In the rows, zero is written as 128.
One turn sends every row of this set to another row. A few are shown first. Where does it send the rows asked after them?
gumas: [121 110 132 121 119 132 107 139 145 137 146 125 107 138 126 140  81 129
 124  98 112]
boku: [163 138 126 152 109 140 139 136 159 157 130 127 150 153 115  90 137 116
 146 119 149]
fofuv: [138 101 161  92 119 107 136 137 134 150 126 150 122 140 160 131 107  96
 101 115 127]
kege: [152 143 127 140 110 136 123 142 151 141 125 131 149 152 105  92 130  98
 127 127 168]
Ginu: [139 102 121 163 140 133 140 110 130 117 120 148 147 140 171 115 139 119
 142 141 159]
Dur: [127 112 161 101 144 125 128 147 146 159 104 150 131 131 132 154 114 102
 106 111 136]
bel: [158 142 107 141 101 136 137 133 148 151 150 122 139 143 119  90 123 112
 130 124 161]
dud: [126 117 158 102 141 130 110 145 154 163 106 142 130 132 131 153 102 111
 122 109 132]
veb: [130 121 130 151 143 130 133 120 151 126 111 122 181 120 133 116 144 151
 112 141 134]
ses: [138 105 138 117 126 116 124 149 145 145 129 133 124 147 151 147 104 134
 169  96 112]
Bovez: [116 117 136 177 140 145 121 117 133 108 132 139 138 123 143  99 132 114
 104 117 155]
puz: [140  99 123 135 133 145 165 136 137 105 156 110 144 124 136 106 131 154
 107 116 118]
Dov: [139 107 158  91 114 107 119 135 138 152 133 141 120 138 165 128  94 105
 118 112 124]
vofe: [136 100 122 134 118 117 126 125 148 112 143 110 152 126 162  94 151 141
 100 140 149]
danis: [138  98 128 125 126 115 138 153 137 135 133 132 124 149 139 152 113 142
 159  92 106]
vapu: [167 144 130 136 109 120 141 131 153 143 129 140 140 150 124  82 124 106
 139 136 161]
Bubim: [141  92 116 134 141 152 161 146 139 113 137 110 161 135 132 129 145 153
 127 119 125]
nugur: [126 102 123 128 121 129 126 145 140 127 149 125 105 141 118 145  94 139
 119  94 107]
mir: [144 111 148 135 158 145 144 125 110 111 115 155 141 127 133 123 128 109
  90 127 163]
mok: [157  94 160 130 148 134 148 129 113 109 116 155 135 141 157 109 144 108
 106 125 159]

ses moves to Dov
Bubim moves to mok
vapu moves to bel
And these:
Dur moves to danis
Ginu moves to vofe

One turn sends every row of this set to another row. A few are shown first. Where does it send the rows asked after them?
Roso: [155 138 138 120 147 131 140  68 118 152 143 114 126 128 123 132]
sut: [147 121 149 144 168 135 126 136 144 119  99 115 141  76 119 125]
Dek: [151 138 144 138 139 138 142 120 121 153 179 119 143 102 115 141]
segib: [122 150 143 129 141 139 114 145 126 128 151 110 116  97 122 146]
gat: [126 119 167 127 128 127 129 141 138 138 151 118 139 102 129 156]
zus: [157 139 140 137 171 133 110 135 117 111  91 129 162 150 132 130]
nota: [158 146 122 185 126 148 115  98 134 142 105 114 151 122 142 106]
Suf: [150 161 141 131 169 139 118 133 125 120  86 118 143 148 131 137]
Mora: [144 106 164 136 145 122 115 128 128 116 157 135 154  95 135 135]
gov: [142 137 138 137 155 134 100 132 115 105 156 126 131  88 127 125]
guve: [147 145 115 113 120 118 147 119 106 131 107 106 158 112 107 119]
Zetik: [148 130 101 167 119 129 114 126 112 152 100  98 150 132 117 123]
sar: [157 137 144 148 136 132 146 122 127 139 181 116 154  97 127 127]
laba: [145 144 135 152 143 117 120 126 122 107 106  91 133 163 116 142]
Res: [157 123 123 138 139 123 136  96 113 158  91 101 153 126  97 146]
mab: [158 137 158 143 152 103 130 112 135 127  97  99 129 154 127 148]
Suzu: [154 131 153 146 155 133 116 141 133 127  93 133 166 157 143 135]
Gar: [145 154 156 140 155 140 123 139 139 135  85 123 149 152 143 144]
Taka: [163 149 148 116 133 120 143  99 127 159  98 126 136  96 135 120]
garel: [152 140 142 171 145 132 100 115 122 107 117 115 135 167 130 131]
zinis: [141 138 112 145 103 152 119 124 104 129 126 130 163 131 119 106]
zim: [158 137 130 148 142 120 134 135 118 145 176 112 144  91 132 120]
Kivi: [164 130 165 161 154 119 111 101 135 127 109 125 128 157 142 138]
linu: [132 111 144 141 151 150 133 140 136 113 109 115 162 100  96 136]
vog: [145 127 113 154 113 118 128 122 123 138 148  98 147 136 151 103]
modul: [126 113 142 151 144 169 107 146 132 137 117 131 146 113 103 139]
Lop: [141 124 147 152 159 156 100 142 141 146 106 132 123  90 126 126]
Bim: [166 138 144 159 145 141 137  71 136 149  98 121 153 115 121 131]
beg: [146 148 141 153 124 145 140  85 142 138 152 114 139 133 153 113]
Beme: [155 138 131 139 144 126 128 131 111 160 176 115 133  98 118 132]
bokon: [153 117 111 120 140 102 126 107 100 151 138 100 134 133 123 121]
Rera: [157 140 145 147 114 153 115 103 127 161 120 151 143 117 148 109]

vog moves to beg
Res moves to Zetik
mab moves to laba
And these:
sut moves to linu
zim moves to sar
zus moves to Suzu
Taka moves to guve
Mora moves to gat

One turn sends every row of this set to another row. A few are shown first. Where does it send the rows asked after them?
mabud: [122 135 107 119 163 125 134 110 111 127 139  90 137 110 101 168]
Timi: [149 125 114 109 144 118 142  96 112 143 153 104 124 150 143  76]
Zesi: [131 118  94 120 155 119 138 106 109 133 131 113 110 130 115 180]
rir: [144 138  79 128 182 125 154 113 121 139 157 132 134 117 142 119]
tabi: [140 141 134 145 131 140 147  93  92 138 133  93 150 157 134 145]
kig: [146 140  83  99 127 110 134  97  79 132 138 130 121 137  78 130]
pumuk: [147 150 116 148  90 144 138 115  96 129 163 119 113 136 116 136]
kud: [128 121 129 113 154 104 129  96 111 110 144 117 120 162 132 154]
Mik: [149 148 119 163 133 131 143  86 110 136 125 129 149 129 108 134]
farak: [104 133  95 106 123 118 127 110 100 139 165 119 149 107 103 155]
mogi: [143 147  83 105 132 149 141 146 124 141 159 128 145 114 124 103]
radi: [133 126 106 120 148 134 131 125 123 126 121 106 121 120  98 172]
vadu: [151 132  80 126 181 132 149 125 135 133 145 127 137 126 118 113]
fimit: [144 135 103 151 121 123 139  91  89 126 174 103 128 156  91 125]
sarik: [142 156 121 149  93 145 137 115  96 127 165 111 123 129 111 133]
ziril: [148 127 117 109 145 119 141  95 113 142 154 100 126 148 145  75]
fube: [136 153  92 101 133 107 138  90  70 132 151 119 135 115  89 130]
tup: [139 154 115  85 109 137 131 122  78 127 136 101 128 130  99 137]
zapu: [128 148 132 124 141 108 129 101 120 111 140 143 124 112 137 151]
Mibe: [150 146 114 164 130 128 145  82 105 139 124 134 142 132 119 140]
peleg: [151 139 112 120 161 126 154  93 103 147 151 122 108 128 125  74]
fal: [141 141  73 107 129 140 148 136 116 148 162 141 128 119 146 113]
Sumut: [152 139 115 117 129 123 137 101 123 144 144 126 119 122 148  76]
pinu: [154 139 117 116 129 125 137 104 125 143 144 126 119 123 143  74]
Vatu: [108 118  91 101 114 118 134 113  93 143 161 123 130 131 120 166]
dudud: [141 117  67 100 152 134 147 128 109 142 169 112 138 159 123 107]
tebe: [121 132 140 113 161 110 128  98 113 104 149 101 138 147 122 147]
vos: [148 140 126 107 144 144 153 113 102 145 146 111 103 136 144  83]
Keluf: [146 129  96 111 162 150 151 139 123 137 148 112 121 147 158 131]
kunub: [112 121 104 100 118 130 122 126 108 133 155 105 149 127  90 153]
tor: [138 142 105 108 170 153 149 140 123 133 154  97 140 132 152 121]
gad: [153 137 110 121 159 127 151  96 105 146 149 122 108 130 120  74]
pul: [139 137 102 153 120 118 143  86  84 129 180 105 126 150 101 129]
poti: [118 112  86 107 115 120 126 119 110 139 146 133 133 133  93 156]
lov: [149 141 127 108 144 146 151 115 102 147 146 107 106 133 141  81]
mig: [137 150 106  84 106 130 139 113  67 136 141 114 114 132 120 148]
Zepo: [138 141 133 124 140 115 123 113 136 106 127 141 122 123 114 145]
vibo: [145 135 130 145 128 142 146  96  96 136 127  97 144 166 129 145]
seg: [132 131  73 101 158 128 150 120 101 143 183 105 149 139 134 107]
kasun: [121 139 104 120 151 125 142 109 105 134 139 108 121 103 129 180]

sarik moves to tabi
poti moves to radi
And these:
mig moves to kud
seg moves to rir

